In the rows, 128 means zero.
One turn moves each row of this set onto another row. After a few examples, where does it send each row asked below?
Z966: [126 154 137 164 118 119 141 103 110 111 137 177 116 122 147 160  88 129
 118 125 182 138]
Z487: [111 130 149 141 115 110 137 126 152 133 144 144 100 134 153 160  54 153
 127 125 171 133]
Z791: [146 136 121 162 150 108 134 111 112 134 128 139 123 140 161 135 114 107
 132 125 141 118]
Z101: [139 147 132 170 130 118 137 106 112 113 141 161 112 112 143 164  88 129
 131 138 183 142]
Z875: [113 131 155 130 111 118 129 122 161 117 138 151  91 135 158 157  70 155
 128 120 178 137]
Z614: [132 135 125 163 157 120 144 115 112 121 131 129 140 129 159 140 110 105
 138 123 148 120]
Z825: [145 154 127 124 164 112 119 130 142 102 143 129 132 127 179 132 118 143
 138  91 140 128]
Z238: [138 158 126 123 153 119 129 125 138  98 129 137 127 127 178 116 102 128
 146  89 135 136]
Z912: [124 158 140 116 126  85 135 152 143 131 134 151 126 130 175 154  96 172
 117  99 154 130]
Z391: [129 147 139 100 118  90 131 146 145 126 131 149 131 146 177 158 110 160
 129 102 156 125]
Z914: [121 132 153 139 114 113 130 125 149 114 146 146 101 122 157 173  63 160
 135 127 180 136]
Z946: [134 159 123 117 155 118 117 117 136 101 138 137 131 133 173 121 111 129
 135  86 140 135]
Z786: [128 132 124 158 155 119 135 105 124 123 130 145 125 139 149 144 109  98
 136 125 147 111]
Z773: [118 127 158 137 116 116 132 129 150 119 135 144  94 120 167 174  66 151
 118 129 177 139]
Z677: [130 144 141 105 120  92 134 151 140 122 139 144 124 132 195 158 100 166
 126 112 153 140]
Z556: [115 121 150 133 115 122 130 130 159 121 138 150  94 134 158 165  66 151
 121 120 164 147]
Z543: [133 132 134 163 145 116 141 113 119 124 118 139 131 133 145 140 110 102
 141 127 140 116]
Z608: [136 130 158 148 121 119 107 128 120 147 163 170 123 109 163 122 101 129
 127 110 160 155]
Z709: [139 122 171 152 122 110 114 134 107 146 137 152 121 117 175 135  97 118
 145  96 157 114]
Z834: [123 148 141 171 132 123 140 107 110 113 134 157 116 106 147 158  88 127
 115 132 178 150]
Z706: [141 155 131 130 159 113 119 126 142 109 133 127 116 131 184 119 105 138
 129  82 134 126]
Z77: [131 149 145 166 114 125 135 107 110 111 133 168 123 116 142 160  83 131
 111 121 171 149]
Z565: [142 157 131 168 122 122 137 102 113 120 145 163 117 117 146 145  74 126
 116 128 177 143]
Z297: [132 146 161 141 148 110 122 144 137 137 132 161 103  93 168 118  96 120
 148  90 166 126]
Z928: [112 135 137 139 140 105 140 159 114 150 152 172 119 115 177 135  92 132
 146  85 169 136]
Z518: [143 152 128 119 157 115 129 130 145 104 140 126 136 124 185 118 110 133
 138 102 139 134]
Z632: [133 146 130 104 123  92 141 157 144 126 131 158 128 138 183 160 100 156
 127 102 149 134]
Z292: [141 133 119 164 162 119 133 111 111 116 135 133 125 133 158 146 117 110
 144 121 149 120]
Z904: [124 144 143 109 126  90 128 149 147 122 144 142 126 132 178 162 102 176
 136 108 155 135]
Z961: [135 114 148 140 138 128 123 147 147 153 166 162 125 118 165 141  77 119
 128  97 170 129]

Z565 goes to Z791
Z556 goes to Z77
Now find these:
Z966 goes to Z786
Z518 goes to Z677
Z709 goes to Z297
Z904 goes to Z914

